In the rows, zero is written as 128.
Rotation paths and how fast each direction turns (degrees each step):
Each turn is a multiple of 5 degrees from 10 to 175, or 0.
Each row of a path follows its step; steps can be skipped.
Path 1:
step 0: [138 139 133 135 130 132 138 121 134 126 134 115 130 127 120 130 117 124
 123 120 123 131 120 125 126 124 127 130 129 132 125 135 130 116 132 128
 129 131 122 126 129 134 125 128 126 126]
step 1: [131 137 137 119 130 123 134 130 134 131 132 130 117 127 121 132 123 117
 130 122 130 125 125 128 133 124 128 126 122 140 130 124 131 125 137 136
 124 125 143 129 131 124 129 127 120 127]
step 2: [122 127 117 129 132 124 132 141 132 130 134 122 125 121 122 127 130 119
 132 119 123 126 125 135 121 128 126 126 135 129 127 125 131 130 125 128
 122 124 134 138 140 124 123 141 125 127]
step 3: [134 123 122 129 126 121 124 139 138 130 122 139 128 128 121 127 129 128
 119 128 131 126 138 136 127 129 122 125 137 127 130 116 130 121 127 129
 120 135 122 128 134 119 125 124 132 121]
step 4: [132 127 122 127 133 122 136 132 137 125 127 127 134 136 133 130 132 141
 125 134 140 129 125 126 117 126 121 127 130 125 132 129 133 121 132 126
 117 121 121 137 126 132 134 126 134 128]
step 5: [131 132 135 134 130 122 122 135 123 122 128 127 121 136 141 131 122 124
 137 126 139 130 127 134 128 131 125 128 127 127 136 122 131 128 135 132
 129 124 121 132 115 135 124 123 138 126]
step 6: [131 135 127 129 135 123 115 127 130 122 133 127 127 119 136 126 126 122
 122 135 127 126 123 123 120 134 126 123 132 126 124 138 121 136 138 137
 130 119 125 125 127 135 119 130 131 129]
step 7: [126 133 133 125 140 127 118 130 123 132 120 138 127 117 119 122 128 128
 139 137 128 126 133 127 135 131 127 119 123 126 130 129 118 126 128 131
 133 117 128 126 133 126 133 131 131 126]
step 8: [128 125 118 124 130 133 121 132 119 134 124 126 134 126 121 129 128 130
 132 136 120 121 128 120 119 127 130 128 126 139 128 133 129 129 113 132
 135 130 124 135 128 130 134 131 140 123]
step 9: [130 118 129 124 134 137 123 127 119 125 126 128 128 135 126 131 133 123
 122 132 128 125 126 124 134 119 118 134 133 133 129 117 127 119 121 133
 134 133 122 119 125 131 136 125 130 139]
Speeds:
[127 127 126 128 128 126 129 128 128 130 128 128 128 130 128 128 129 126
 128 129 128 126 128 126 130 131 125 129 128 127 125 127 130 127 123 127
 127 127 128 128 129 126 128 127 130 128] => 65
Path 2:
step 0: [131 121 128 122 129 123 130 125 132 118 138 127 136 127 126 135 131 139
 126 130 125 124 119 131 128 120 128 135 136 122 130 126 129 130 128 128
 121 131 133 128 124 127 135 123 127 130]
step 1: [130 118 126 131 135 129 120 135 122 127 123 132 129 132 126 130 127 138
 119 126 123 139 120 126 133 134 126 132 129 126 132 133 126 128 128 126
 130 133 116 129 130 127 136 128 127 130]
step 2: [125 126 123 127 134 129 125 129 127 133 130 125 125 126 140 126 127 124
 120 121 125 131 133 125 132 128 125 126 118 125 130 121 126 122 128 129
 132 130 134 128 135 121 134 138 129 138]
step 3: [124 130 136 126 129 120 122 130 124 131 129 120 130 123 132 130 129 125
 129 131 124 119 124 127 130 130 127 121 127 127 122 111 132 133 117 125
 124 134 131 133 123 127 128 130 128 126]
step 4: [135 126 129 127 125 119 127 134 133 124 129 123 132 132 131 145 128 131
 124 138 127 124 132 127 134 131 126 132 136 130 128 131 130 127 133 129
 120 132 129 129 126 137 131 130 126 130]
step 5: [126 120 127 131 134 126 131 129 123 124 129 136 125 117 132 130 125 132
 122 127 130 130 131 119 137 127 120 134 133 127 130 133 126 128 131 130
 125 134 118 117 127 125 127 132 131 124]
step 6: [120 120 130 126 127 130 126 125 122 124 122 131 129 133 138 129 124 119
 130 116 125 129 129 127 130 118 124 119 123 132 129 131 127 128 126 126
 128 133 131 126 127 127 138 137 125 128]
step 7: [124 129 123 117 128 128 121 120 131 135 128 122 127 129 134 134 125 133
 129 134 125 129 124 130 126 126 123 122 127 126 122 125 129 133 115 129
 121 121 129 129 122 135 126 136 127 131]
step 8: [134 127 136 125 127 125 136 125 124 129 137 125 126 130 133 139 127 129
 124 135 126 138 131 129 129 139 129 132 132 128 127 134 131 134 122 120
 124 132 128 130 128 127 124 129 121 128]
step 9: [141 124 128 140 132 125 133 128 129 128 124 131 139 126 136 127 132 128
 130 125 133 134 135 119 127 127 124 127 128 123 129 131 130 125 123 129
 127 136 125 118 126 127 127 130 132 131]
Speeds:
[125 126 129 127 126 127 130 125 129 125 127 129 125 128 126 128 126 126
 128 129 127 125 127 127 127 125 125 130 127 128 126 130 127 127 130 127
 128 127 125 127 127 130 129 128 129 128] => 55
